One vector is turned by the same rotation once a tick. Each row is the vector after some number of ticks, and that number follows the row.
The counts run from 0 to 515.
[137 121 132 129 119 119  98 127 130 126 119 132 191 111  69 100 141 106
  89 115 134 115  85 106  69 120 142 107 130 168 173 157 142  73 159 102
 148 128 113  92 170 105 174 150 131  91 105 147 127 116 153 146 149  73
 170 126 141 137]
387
[150 151 143 140 137 138 103 103  85 120 120 141 130  72  79 109 102 125
 151 141 128 115 100 114 108 133 179 113 122 152 136 168 116 109 139 103
 125 164  96 120 159 139 208 170 156 112 144 135 106 182 130 122 148  77
 141 143 120  92]
184
[140 124 124 142 123 127 119 111 119 100 130 147 146  96  83 111 185 128
 143 107 136 139  79  97  89 139 194 110 103 151 142 154 152  90 158 129
 130 161 107 125 155  84 185 145 150 103 149 147 146 164 126 150 152 113
 127 139 134  99]
366
[123 143 135 152 141 112 113 108  86 108 139 145 162  70  76 111 183  83
 124 126 133 123  85 115  76 126 123  93 115 150 109 159 140  86 160  87
 135 153  97 109 134 117 173 147 151  80 130 139 148 164 162 108 157 116
 139 105 112  85]
226
[136 140 122 129 100 139 119 103  88 107 113 119 134  84  59  84  84 133
 118 140 156  92 130  90  96 139 117  93 130 145 154 174 151 100 154  80
 151 130 107 103 146  99 180 152 157 129 119 121 118 133 140 129 136  70
 167 129 128 126]
431
[145 139 117 110 135 137 116 108  92 118 135 137 159  84  65 128 134  94
 131 144 156 107  83  98  99 120 119  53 135 145 142 153 120 118 187 110
 138 175 131 128 135 150 174 151 180 121 131 146 127 150 160 120 166 102
 139 106 129 100]
312
[136 133 155 135  92 126  93  99  62 116 162 115 126  84  77  82 137 102
  91 122 151 113 106 107 107  97 142 113 145 159 132 179 165  93 124  96
 156 166  97 111 153 123 163 184 139  85 134 127 122 146 122 122 132 109
 155 119 137 129]
216
[137 117 155 126 106 129  75 103 116 119 119 111 141 120  62 103 143 106
  97 121 134 121  99  97  88  97 172 150 115 163 162 155 164  83 129 113
 178 146  98 112 160 106 165 171 125  95 117 135 140 138 115 157 131  79
 149 122 132 142]
382
[154 132 136 126 119 143  95  92 134 109  99 110 120 104  55 104 118 130
 131 134 149 115 120  72  80 117 150 136 126 153 184 151 164 103 179 120
 175 136 117 115 135 100 174 147 136 137 130 125 121 136 121 156 132  79
 142 122 117 125]
158
[118 138 130 126 153 118 112  99 135 111 113 137 157  87  79 114 154 105
 132 111 125 135  88 101  92 130 179 136 130 142 142 148 123  70 173 101
 146 148 125 111 148 139 179 154 146  92 157 121 129 146 147 151 129  72
 161 130 114  71]
11
[147 149 119 106 139 127 104  97  86 124 128 120 152  81  62 113 135 105
 116 147 157 103 102  89 104 110 120  80 155 144 150 156 129 114 180  93
 155 166 129 120 140 146 182 164 159 115 136 124 111 151 148 120 154 104
 169 107 108  91]
311
[148 151 122 149 104 156 120 114 101  84 125 124 119  83  50 124  89 106
 125 135 168  93 124  85  96 165 158 113 130 153 137 151 196  90 146  99
 164 157 133 130 146 124 164 142 162 128 146 137 129 141 147 135 135  91
 124 108 153 111]
71
[123 126 126 144 135 112  90 113 121 105 128 126 131  87  77 103 139 116
 120 111 118 145  78  81  97 107 166 108 117 136 162 158 122  89 175 125
 137 183 136  95 157 116 184 160 145 121 153 137 137 136 142 162 188 112
 126 146 125 114]
142
[145 123 158 116 127 138  85 112 108 122  96 103 155 101  55 103 108  93
 102 126 134 110 101 104 102  82 135 128 146 156 161 159 153 107 137 107
 165 152 107 101 161 126 183 179 138  99 105 151 123 135 124 137 136  68
 143 106 137 138]
37
[124 119 131 117 145 125  94 109  87 125 102 101 133  89  64 106 157  93
 112 157 142 114  84  90  99 102 160  94 142 140 143 151 118  99 142 110
 144 163 136 122 151 101 181 174 157 115 112 167 147 154 130 169 178  83
 151 131 119 114]
397
[ 92 126 137 139 116 104 106 105 102 125 146 136 147 101  64 100 150  96
  85  99 142 124  76 117  95 134 159 121 127 168 132 169 112  68 156  99
 132 174 142 104 142 139 157 167 152  84 146 138 161 141 163 157 165  97
 146 114 136 110]
482
[125 143 127 146 131 154 113 122 153 102  98 127 161 100  49 126 110  99
 126 112 134 124 108  90  76 127 150 140 120 149 175 156 160  84 163 122
 163 150 139 104 139 131 184 147 154 107 141 160 157 129 167 163 143  76
 114 121 139 121]
509
[133 128 136 127 123 123  98  94 128 108 111 109 123  78  78 109 162 103
 125 127 133 130  87  96  67 137 150 137 100 167 160 141 153 107 200 102
 142 157  98 115 140  92 160 134 133 123 148 122 134 162 120 129 158 109
 107  92  88  93]
498
[143 138 130 148 120 120  92 119  84 122 153 128 134 102  73 100 108 122
 114 115 137 106  97  93 111 118 158  69 125 143 156 185 118 108 147 118
 129 184 137 101 168 137 184 175 165 115 131 150 106 156 155 146 181 105
 141 135 142 126]
308
[135 119 132 128 110 148 120 118 148  85 107 135 171  80  88 103 140 123
 142 118 134 132  89 110  91 132 172 143 104 164 145 136 173  87 186 106
 130 150  92 100 158  82 197 129 158 110 135 137 132 146 124 126 129  79
 127  98 138  95]
372
[152 150 133 157 116 139 107 121 108 128 111 135 138 113  43 136  92 113
 126 112 118 128 109 104  85 119 159  94 110 153 152 175 119  95 124 125
 156 168 122 119 151 138 195 172 152 112 116 158 140 148 154 141 164  64
 122 152 142 154]
169
[103 135 149 125 105 119  82  94 117 119 135 113 135 128  38 109 150  97
  96 103 138 129  86  90  90 112 133 130 103 164 136 160 142  93 128 109
 177 157 108 120 136 124 153 182 129  76 124 133 159 137 146 142 144  99
 140 105 117 135]
123
[176 150 123 136 142 130  83 102  89 132 133 143 129  97  67 153 135  99
 106 139 116 116  79  98  81 132 148  78 129 167 129 158 114  87 154  90
 145 146  93 128 145 145 171 156 139 108 119 120 112 171 147 111 156  99
 146 146 107  99]
181
[159 117 136 119 120 143  89 137 154 100 105 111 145 112  70 127 137  95
 127 118 131 127  72  79 110 104 189 125 110 159 149 132 173  89 169 133
 155 171 109 114 168 107 175 154 144 109 134 138 135 143 114 141 143  99
 108 106 147 125]
22
[126 124 163 151 126 116  71 110  96 126 125 120 131  87  85  94 127  92
  95 132 107 115  85 119 102 123 161 132 119 162 148 179 120  88 128 101
 134 153 106  94 173 107 178 174 130  97 121 152 117 146 131 145 184  80
 150 131 118 124]
395
[108 131 126 140 135 120 109 115 135 109 115 127 132  80  65 113 145 100
 127 111 125 142  90  96  89 136 171 141 119 154 148 146 139  86 187 114
 130 179 155 116 151 128 180 152 151 106 172 149 151 146 157 151 165  90
 114 108 123  88]
496
[145 130 136 141 119 136 102 108 119 107 139 138 118  93  64 137 148  81
 118 115 133 152  75 105 108 121 195 127 119 156  98 128 132  76 156 108
 136 190 109 115 143 141 168 158 150  94 145 128 160 158 141 116 145 102
 114 121 131  88]
362
[140 131 134 128 106 128 114 117  82 104 144 128 170  67  95  82 137 109
 102 108 135 130  93 125 109 116 123  94 124 152 130 165 152  92 155  92
 121 184  86  83 148 123 189 144 154 100 126 126 111 140 139 105 156 101
 163 115 143 113]
220
[119 121 146 125 124 134 101 104 115 118 112 107 138  71  72  91 150 102
 137 137 118 148  88 111 105 106 134 110 106 154 133 148 120 115 174 111
 125 170 104 105 142 101 203 159 158 109 138 138 140 158 132 112 181  81
 111 111 102 105]
139
[ 99 136 143 133 111 140 127 112 134  95 135 129 152 108  62  97 128 113
 164 106 151 130  85  97 107 131 164 124  90 132 130 167 172 103 131 123
 152 176 117 119 151 116 195 155 177  97 150 143 159 152 137 137 127  95
 124 100 150 109]
111
[110 126 124 144  94 136 121 112 141  89 105 114 141  87  54  90 106 106
 119 111 145 131 115  98  97 130 175 129 110 143 137 156 176  68 145 105
 154 160 129 106 155  97 178 147 148 113 134 139 167 109 148 161 132  76
 131 119 157 121]
250
[109 122 128 124  90 122 113 112 119 124 153 143 174 121  61  91 150 118
 109  91 146 130  91 103  82 125 132  88  91 166 137 191 158  97 128 117
 151 164 104 103 139 107 182 160 156  85 118 143 153 141 152 124 144 112
 145 125 142 146]
473
[163 144 136 124 130 132  92 104 102 127 117 146 161  92  69 122  92 113
 108 128 125 130 107 101 100 111 140 110 144 151 147 166 117  78 156  94
 154 149 103 102 149 163 184 165 144 109 115 124 107 148 155 123 143  52
 158 152 118 118]
176
[138 129 153 133 131 147  96 101  93 131 107 116 138  75  70 125 109  84
 117 157 127 106 102 127 103 129 130 123 136 158 141 161 115 119 152  96
 126 164 115 120 150 121 182 157 150 111 115 166 137 152 139 123 173  55
 133 100 112 115]
45
[140 132 125 139 104 130 104 107 123 122 104 126 124 103  46 119 131 113
  95 126 135 117 114  98  48 153 132 130 112 181 174 143 153  94 185 106
 161 132 106 115 145  93 160 138 122 121 118 139 140 140 148 144 150  85
 128 113 105 138]
512
[129 138 110 122  96 117 124  90  86 121 139 139 140  91  68  91 175 129
 116 112 154 146 111 110  83 127 163  77 120 153 130 153 122  78 147 112
 143 172 112 106 135 101 187 155 151 106 131 125 157 149 143 149 153 104
 159 151 128 108]
352
[131 138 143 144 152 121  82 112 148 100 126 136 147 117  75 147 160  89
 138 104 116 142  62  96  85 118 186 126 101 154 126 150 130  79 155 119
 160 148  98 123 147 130 171 165 145  79 145 147 146 159 136 137 146 108
 121 124 130 105]
16
